In the rows, zero is written as 128.
The rows of Y fall into 4 groups, and each row is roughly a mix of its group's hidden directions.
Y, 163 rows:
[[123 117 110 165 135 173 142 101 119 154 132]
 [ 93 143 126 125 138 134 147 142 156  84 100]
 [115 130  88 160  95 117 132 149 144 158 119]
 [124 114 136 124 102 163  82  98 138 139 111]
 [100 128 128 144  84 147 146 160 135 154 143]
 [ 99 104 122 158 145 147 121 142 128 144  81]
 [187 158 140 108 125 124 139 108 124 139 133]
 [151 149 128  88 170 127 104 106 145 123 120]
 [ 79 125 101  91 129 131 129 118 122  97 133]
 [ 95 129 164 133 144 113 126 164  98 131 151]
 [127 129  98 105 167 104 101 123 156 103 128]
 [140 137 150 141 118 143 145 143 116 127 190]
 [ 89 125  94 140 128 120 152 152 110 109  98]
 [138 157 130 124 163 158 106 131 151 158 154]
 [101 102 132 119 137 120 148 134 133 119  69]
 [ 93 109 141 107 142  98 165 120 136 153 142]
 [145 150 146  86 121 112 123 118 102 163 149]
 [143 130 145  91 118 137 134 103 140 179 112]
 [ 87 130 101 137 112  97 157 136 100 111 122]
 [151 114 166 106 118 145 105 112 122 148 166]
 [151 133 173 110 164 134 154 132 122 127 101]
 [104 151 168 150 155 133 123  94 136 110 117]
 [ 93 138  99 155 152 148 115 111 102 126 153]
 [151 117 129 136 139 155 170  95 110 116 157]
 [157  85 140 113 156 108 160 134 136 116 140]
 [150 133 164 132 126 102 145 144  90 135 162]
 [173 135  94 112 130 102 126 110 136 132 160]
 [132 158 117 133 149 118 124  80 129 169 122]
 [ 79 136 140 133 154 147 102 105 125 151 111]
 [131 124 134 168 133 101  94 109  88 125 142]
 [122 116  75  97 134 138 124 123 126 137  89]
 [107 121  99 114 138 115 110 122 153 125  74]
 [149 167 121 126 127 137 115 104  98 172 132]
 [108 100  99 144 119 109 105 102 129 148  90]
 [143 104 141 111 133 139  86 126 169 103 140]
 [108 140 119 104  98 142 101  95 113 112 160]
 [125 130 178 133 170 142 149 124 139 107 116]
 [151 128 108  99 121  99 150 148  96 161 132]
 [135 137 117 108 110 138 122 171 175 126 105]
 [132 128 114 108 121 171 120  73 128 130 119]
 [158 127 161 112  98  95 128  98 143 119 146]
 [137 117 121 113  73  84 139 134 129 119 121]
 [165 120 155 147 107  93 138  91 121 126 126]
 [126 173 132 124 151 116 137  84  97 126 130]
 [169  89 125 130 121 124 161 160 134 141 135]
 [130 156  77 141 114 131 131 126  90 116 146]
 [104 111 164 157 140 116 162  98 143 136 120]
 [ 95 146 152 151 153 114 168 139 119 107 128]
 [153 127 130 122 138 175  90 105 148 145 133]
 [148 130 122  92  95 122 118 143 114  94 162]
 [ 86 129 151 152 128 136 116 100  95 136 102]
 [100 159 129 158  85 114 119 150 122 108 127]
 [141 106 110 171 130 146 100 110 132  99 152]
 [138  94  98 120 113 132 127 179 141 109 133]
 [134 127  87 155 133 100 130 141 150 148  91]
 [152 126 133 146 121 163  86 155 149 141 146]
 [102 132 151 140 107 106 121  99 149  84 138]
 [ 87 142 129 169 136 125 142 153 123  95 136]
 [152 131 167 160 138 147 127  88 131 123 149]
 [108 128  70 118 122 128 108 110 140 102 114]
 [135 107  98 104  86 111 106  96 124 114 129]
 [ 99 115 124 124 146 127 169  96 107 161 119]
 [133 163 128 104 128 175 122 163 139 128 112]
 [121 116 129 158 126 109 114 102  74 111 137]
 [166 143 103  97 131 128 134 125 132  81 139]
 [ 92 150 123  97 139 118 159 112  91 141 129]
 [135 142  89 127  99 104 153 146 103 100 140]
 [106 143 115 102 133 156 113 177 106 134 113]
 [129 129 150 129  86  97 132 123 107 135 173]
 [104 145  98 156 112 134 115 115 145  85 111]
 [127 104  86 113 101  91  99 138 131 128 119]
 [130 148 111 130 101 101 145 148  89 164 128]
 [173 100 150 126 114 102 142 139 150 108 148]
 [102 114 155 107 102 156 107 155 157 131 113]
 [103 127 141 138 112 129 187 160 124 127 135]
 [176 123 140 148 148 152 115 134 146 154 102]
 [123 122 119 127 136 135 146 109 136 129  60]
 [ 91 127  99 136 123 172 102 141 143 115 113]
 [101 143 106 119 127 104 173 122  99 114 106]
 [124 108  94  96 138 143 110  85 125 115 108]
 [108 109 159  82 153 129 122 133 131 117  96]
 [148 113 110 140 117 141  93 128 174 143 100]
 [137 146 100 118 116 156  88  90 143 143 126]
 [123 154  98 135 113 111 154 116  81 148 136]
 [120 124  74 132 102 142  92 147 137 125 129]
 [147 154 116  80 104 109 128 141 136 118 157]
 [111 121 146 168  98 113 157 151 103 118 115]
 [146 147 114 133 105 103 100  94 162 144 112]
 [117 102 118  99 150 149 167 122  97 127 149]
 [108 136 105 159 149 150 171 117  99 128 119]
 [ 84 108 121 118 132 158 102 107 142 156 117]
 [106  91  92 105 116 135 131 165 131 146 118]
 [105 114 112 114 149 124 131 173  85 129 140]
 [ 85 114 142 108 149 142 159 148 100 116 116]
 [119  76 105 123 122 122  99 136 142 113 158]
 [120 124 136 112 109 160 133 109 176 139  96]
 [139 104 115 120 152 133  81 103 143 126  95]
 [128 112 161 164 162 146 138 110 113 104 110]
 [117 138  87 133 114 103 129 128 157  91 101]
 [136 168 122 114 120 110  84 127 139 150 100]
 [117 146 123 134 172 166 103 118 156 113 136]
 [116 114 130 140 161 112 182 117 148 146 121]
 [106 126  79 138 136 145  96 134  98 139 144]
 [129 146 168  92 163 143 132 119 150 135 149]
 [155 122 141 108 122 108 129 124  94 175 151]
 [145 128 168 128 137 136 154 155 115 137 173]
 [119 107 159 134 151 149 144 117  79 145 135]
 [ 91 123 111 144 118 125 172 107 125  92 126]
 [109  78 139 141 161 121 105 154 135 130 138]
 [131 104 133 161 114  98  80 147 115 131 123]
 [154 144 133 134 135 133 133 158 124 189 134]
 [ 93 126  98 121 160 144 155 112 100 143 115]
 [104 120 172 158 123 135 141  93 150 137 118]
 [112 134 146 129 106 116 129  87 170 147 103]
 [130 128 155 150 104 103 116 169 149  96 127]
 [100 178 152 128 108 106 121 135 104 116 118]
 [129 110 105 132 116  95 126 166 169 127 107]
 [147 119 106 111 141 117 153 119 115 160  80]
 [108 130 136 167 134 134 131 104 146 144  78]
 [ 74 143 139 151 151 140 131 101 125 113 112]
 [134 119 161 135 145 149 146 155 146 146  84]
 [149 131 181 141 129  99 153 111 139 109 125]
 [174 114 140 143 157 130 107  93 108 116 130]
 [111 158 164 132 110 110 116 167 156 125 120]
 [130  93 162 137 153 145 125 121 169 106 126]
 [121 145 178 151 127 124 141 160 130 128 162]
 [176 145 142 133 130 141 161 101 142 102 131]
 [131 106 101 162 147  92 116 125 146 156 109]
 [133 135 148 125 142  75 126 151 104 107 153]
 [ 96  75 121 150 140 119 147 137 111 123 110]
 [146 134  92 128  99 123  97 115 122 163 156]
 [113 164  91 107 134 158 105 103 117 116 123]
 [116 156 138 119 117 135 114 114 172 159  95]
 [ 97 116 165 140 149 136 151 134 117  86 119]
 [138  75 104 149 141 133 152 103 115 115 126]
 [118 128 137 146 119 147 111 151  77  91 123]
 [118  91 162 132 107 144 135 160  92 125 131]
 [131 127 165  93 130  96  94 107 147 126 135]
 [102  90 142 117 149  86 147 142 129 106 131]
 [124 137 107  95 130  80 156 149 126 129 151]
 [138 125 110 136 153 176  85 120 145 131 129]
 [153 125  99 138 122 103 100 125 120 157 169]
 [176 136 151 122 122 128 103 106 154 150 149]
 [109 117 125 145 114 141 156 142 144 103  77]
 [140 128  93 111  92 129  86 121 145 134 152]
 [120 117 107 118 120 128 104 143 173 159  94]
 [130 117 170 109 142 135 101 161 141 152 103]
 [121 149  80  94 127 101 129 118 143 155 128]
 [103 163 105  93 127 126 150  98 109 124 110]
 [160 142 117  99 117 123  97  89 127 126 157]
 [ 84 100 123 142  93 132 123 132 123 116  92]
 [155 136 114 104 162 128 106  81 129 112 123]
 [ 83 133 108 159 141 125 157 133 102 105 121]
 [132 159 134 133 112 105 127 102  91  92 150]
 [154 106 118 178 137 124 139 144 122  92 121]
 [122 162 125 138 147 142 168  91 103 134 114]
 [ 95 122 159 127 123 119 102 150 123  80 132]
 [119  80 134 158 118 109 133 139 108 132  91]
 [109 142 163 154 168 152 143 154 126 127 137]
 [163 152 105 106 119 135 137  82 113 133 145]
 [161 111  95 128 118  90 149 115 126 103 148]
 [147 119  82 159 134  93 123 125 126 129 157]
 [123 123 103 129 161 129 109 114 161  95  93]]
In each list below, three rows fit none of the groups, and each other row fits one group, some only roughly. Which are they? Name them in the order they come.
- K300: [100 183 129 121 143 123 110 139 143 127 159]
- K178: [116 143 133 116 108 161 123 133 139 171  88]
- K928: [133 116  82 139 105 131 161 113 158 105 122]
- K509: [157 153 119 167 128 131 109 156 161 146 129]
- K978: [109 167 123 162 153 133 149 134  94 133 111]
- K489: [119 149 130  99 100 114  85 122 154 155 131]
- K863: [147 145 119 142 157 182 137 111 122 150 116]
- K766: [144 121 136 136 117 160 123 129 131 189 111]
- K756: [ 86 135 115 166 116 110 123 119 151  96 141]
- K218: [102 143 137  75 125 107 154 140 142 112 140]
  K300, K928, K756
- K251: [144 135 141  95 174 138 102 127 121 158 110]
- K483: [107 119  85 139  96 142  97 139 131 123  99]
- K583: [133 130 111 100 135 143 121 158 157  88 158]
- K487: [118 133 133 105 182 135 103  95 117 131 140]
- K667: [131 111 112 129 129 102 144  69 146 145 122]
- K681: [161 103 114 113 151 107 101  99 102 145 138]
- K623: [143 100 147 114 154 122 143 131 110 119 180]
- K683: [118 100 154 132 109 144 173 138 102 153 137]
- K310: [128 111 156 114 103  75 131 109 129 145 147]
- K239: [163 129 148 143 161 165 147 132 130 119 157]
- K118: [130 128 126 137 118  92 107 170  96 155 143]
- K180: [105 133 126 128 127 107  88 133 144  94  87]
- K644: [151 143 166  95 109 127 169 140 121 122 118]
  K483, K583, K644
- K84: [ 93 111 106 137 122 132 180 145 140 121 145]
- K931: [149 119 129 119 138  89 128  99  89 136  95]
- K749: [137 141 134 126 134 100  99 163 170 156 129]
- K702: [105 111 120 129 162 155  89 132 136 129  93]
- K505: [144 139 142 152 121 104 152 102  83 104 121]
- K841: [111 146 121 160 132 108 111 142  75 112 125]
- K155: [122 132 139  86 124 131 168 146 114 104 161]
- K141: [192 136 145 135 125 124 123 122  97 137 128]
- K549: [142 110 138 130 170 156 136 109  98  99 145]
- K343: [129 104 161 104 147  98 159 136 155 111 115]
- K610: [105 136 108 112 126  73 128 143  97 125 142]
  K702, K141, K549
- K20: [109  96 106 155 117 172 113 138 153 120 131]
- K282: [128 135 102 139 133 147  81 141 147  96 101]
- K916: [155 113 134 109  98  95  83 137 118 125 121]
- K89: [134  93 106 160 123  92 154 102 132 119 119]
- K711: [145 112 146 119  68 106 115 132 126 130 149]
- K558: [136  90 122 113 147 124 178 113 146 137 147]
- K661: [ 84 110 163 133 130  89 140 112 125 139 120]
- K750: [114 158 160 135 109 111  79 133 133 145 139]
- K275: [ 78  91 136 132 126 137 121 112 116 138  96]
- K452: [120 149  78 126 156 151 111 106 124 151 134]
- K601: [115 130  89 125 110  97 146 156 136 143 164]
- K764: [127 133 119 166 131 147 146 170  99 153 117]
- K417: [118 131 110 135 109 113 144 119 152  77 161]
- K951: [133 131 155 133 144 183 152 121 148 119 106]
  K282, K916, K417
- K260: [ 85 150  95 106 138 138 112 126 144 110 155]
- K163: [130 124 175  81 115 122 126 117 136 151 108]
- K18: [165 129 172 102 131 124 144 124 140  93 134]
- K454: [144 171 105  97 115 160 122 126 136 155 137]
- K830: [ 99 169 156  95 135 117 125 139 118 151 147]
- K595: [ 90 139 149 136 176 142 121 141 121 123 100]
- K70: [100 107 144 122 130 144  79 141 154 149 116]
- K460: [139 154 130 156 132 137  97 143 172 122 157]
- K796: [122 149 149 128 186 138 119 110 122 107 110]
- K166: [141 124 140 172 157 132 112 126 168 153 120]
  K163, K18, K454
- K935: [148 134 138 120 176 148 132 100 129 158 103]
- K58: [139  85 147 104 112 107  94 137 154 132 114]
- K346: [110 126 137 144 156 181 107 152 127 120 144]
- K806: [155 142 181 106 108 146 145 117 130 122 111]
- K104: [ 81 125  98 119 148 141 120 142 134  88 120]
- K78: [117 125 133 132 169 104 166 107 143 121  95]
- K321: [157 100 133  74 136 108 127 144 146 133 129]
- K280: [134 112 141 124  80 111 139 167 137 112 102]
- K726: [129 131 153 139 144 175 141 134 159 122  93]
- K929: [128 136  99 184 104 111 114 136 137 106 132]
  K58, K806, K78
- K373: [163 136 120 175 135 141 102 126 134 160 139]
- K356: [112 114 176 141 135 143 155 121 110 161 147]
- K438: [124 147 154 133 100 150 132 150  84 137 156]
- K857: [153  87 120 116 151 148 166 152 134 137 123]
- K503: [129 139 131 122 171 113 155 104  85 146 134]
- K340: [ 91 114 133 140 142 137 132 125 122 121  68]
- K713: [ 99 123 155 107 133  88 128 139 149  92 116]
- K831: [123  88 151  89 153 148 114 126 133 145 106]
- K351: [107  94 138 124 121  92 148 132  94 102 149]
- K759: [135 149 134  85 143 108 130 151 129 145 172]
- K386: [143  88 137 108 129 134 140 132 102 135  79]
- K188: [111 129 145 129 126 107 142 166 125 139  74]
  K356, K438, K340
- K608: [ 84 140 162 150 135 159 119 123 120 146 149]
- K7: [127 154 107 120 180 132 128 110  90 136 128]
- K611: [114 116  99 150 130  90 174 127 118 109 132]
- K174: [158 115 137 112  90 109 162 115 134 160 134]
- K200: [116 141 133 118  87 159 123 121 147 108  86]
- K50: [ 93  99 109  97 117 109 165 110 126 129 119]
- K109: [157 156 107 134 166 140 128 107 156 104 114]
- K529: [125  81 152 146 111 127 123 131 148 170 134]
- K879: [124 163 149 139 151 147 101 115 141 171 120]
- K643: [112 122 121 158 145 124  94 124 141 172  99]
- K866: [142 105  80 127 168 147 141 138 126 145 121]
- K303: [105  95 124 153 131 112 131  90 119  89 132]
- K158: [162  92 124 119 117 173 105 126 141 113 131]
- K249: [110 120 124 111  99 160  89 137  98 145 146]
  K608, K303, K249
- K988: [163 153 142 109 146 132 112 105 167 147 142]
- K939: [144  94 145 133 149 139 124  86 105  96 135]
- K909: [155 150 108 142 111 145 112  78 107 137 136]
- K992: [122 130 100 127 128 130 174  98 109 112  93]
- K696: [127 152 144 130 110 159 114 145 170 140  94]
- K625: [ 98  96 102 134 117 148 105 110  91 112 127]
- K120: [159 144 131 118 116 118 169 158 112 155 105]
- K371: [140 100 121 140 132 135 131 121 105  70 104]
- K74: [110 110 111 135 144 165 158 152 109  94 138]
- K86: [ 97  96 129 110 140 153  90 116 141  98 122]
- K451: [ 64 132 150 120 143 133 129 153 130 132 141]
  K371, K74, K451
- K79: [101 135 101 144  99 147 160 123 139 143  92]
- K991: [123 142 136 163 145  95 155  90 129 144 108]
- K378: [108 104  98 112 133 128  94 106 115 168 118]
- K309: [161 107 133 138 147 120 139 133 170 166 112]
- K545: [ 99 123 121 145 149 139 167 140  82 125 139]
- K384: [113  98 127 114 147 167 117 169 108 144 129]
- K959: [ 95 137 104 151 114 123 156 161 161 117 123]
- K179: [134 114 154 145  92 117 136 116 126 115 180]
- K660: [118 114 143 116 157 163 127 145 147  96  93]
- K419: [116 172 121 105 114 153 147 116 151 143  97]
- K751: [136 103 155 140 157 171 153 149 139 123 142]
  K309, K545, K179
- K729: [113 146 120 155 114 124 114 121  92 179 135]
- K482: [117 151 107 119 144  89 135 113 127  83 106]
- K433: [140 118 121 108 110 106  93 136 173 117 155]
- K686: [167 140 129 173 136 140  97 113 151 119 133]
- K554: [117 128 114 105 118  74 143  93 138 143 128]
- K740: [177 128 113 125 113 114  83 113 112 120 132]
- K148: [168 135 148  92 157 118 105 123 122 156 128]
- K578: [131 136 135  84 123 112 131 173  92 130 123]
- K327: [137 158 132 110 163 135 128 113 136 179 144]
- K292: [134 100  97  95 146 171 133 145 112 132 130]
- K291: [147 105 161  98 169 127 122 133 126 136 159]
  K433, K740, K578
- K829: [127 113 185 103 134 123 142 144 109 147 110]
- K315: [185 134 114 113 125 167 118 116 137 136 138]
- K907: [152 165 125  90 136 106 115 121 165 125 113]
- K973: [107 156 128 146 140  99 108  99  93 153 120]
- K190: [133 169  91 101 136 119 108 160 134 143 122]
- K767: [124 110 120 113 119 134 120  79  86 139 152]
- K11: [131 137 110 138  77 138 128 162 124 142 161]
- K493: [139 161 141 103 110 146 138 130 182 122 127]
- K199: [ 81 149 103 134 149 134 134 161 144 109 119]
- K232: [134 105 175 147 163 153 140 132 109 135 117]
- K512: [102 124 106 164 128 124 127 161 118 173 133]
- K301: [ 88 115 110 156  97 159 141 139 147 133 115]
  K907, K11, K512
- K203: [136 124 107 141  92 130 158 159 159 133  99]
- K277: [127  89 143 141 151 164 141 141 100 101 139]
- K202: [178 151 123 125  79 133 126 121 135 130 137]
- K918: [117 121 137 144  85 122 105  95 153 121  97]
- K488: [184 127 149 122 114 103 133 118 132 161 124]
- K615: [104 165 152 126  92 119 154 157 120 129 113]
- K589: [140 147 129 158 104 172  97 102 141 131 126]
- K137: [119 109 115  78 146  98 106 104 112 124 130]
- K41: [128 123  99 157 124 122 133 163 163  90 131]
- K325: [111 155  96 133 163 147 146 132  97 115 106]
- K227: [137 128  89 142 103 130 116 115 127  87 162]
- K234: [ 89 107 162 134 116 119 148 143 147 117 162]
- K763: [171 135 152 115 125 117 119  99 172 127 124]
  K203, K41, K234
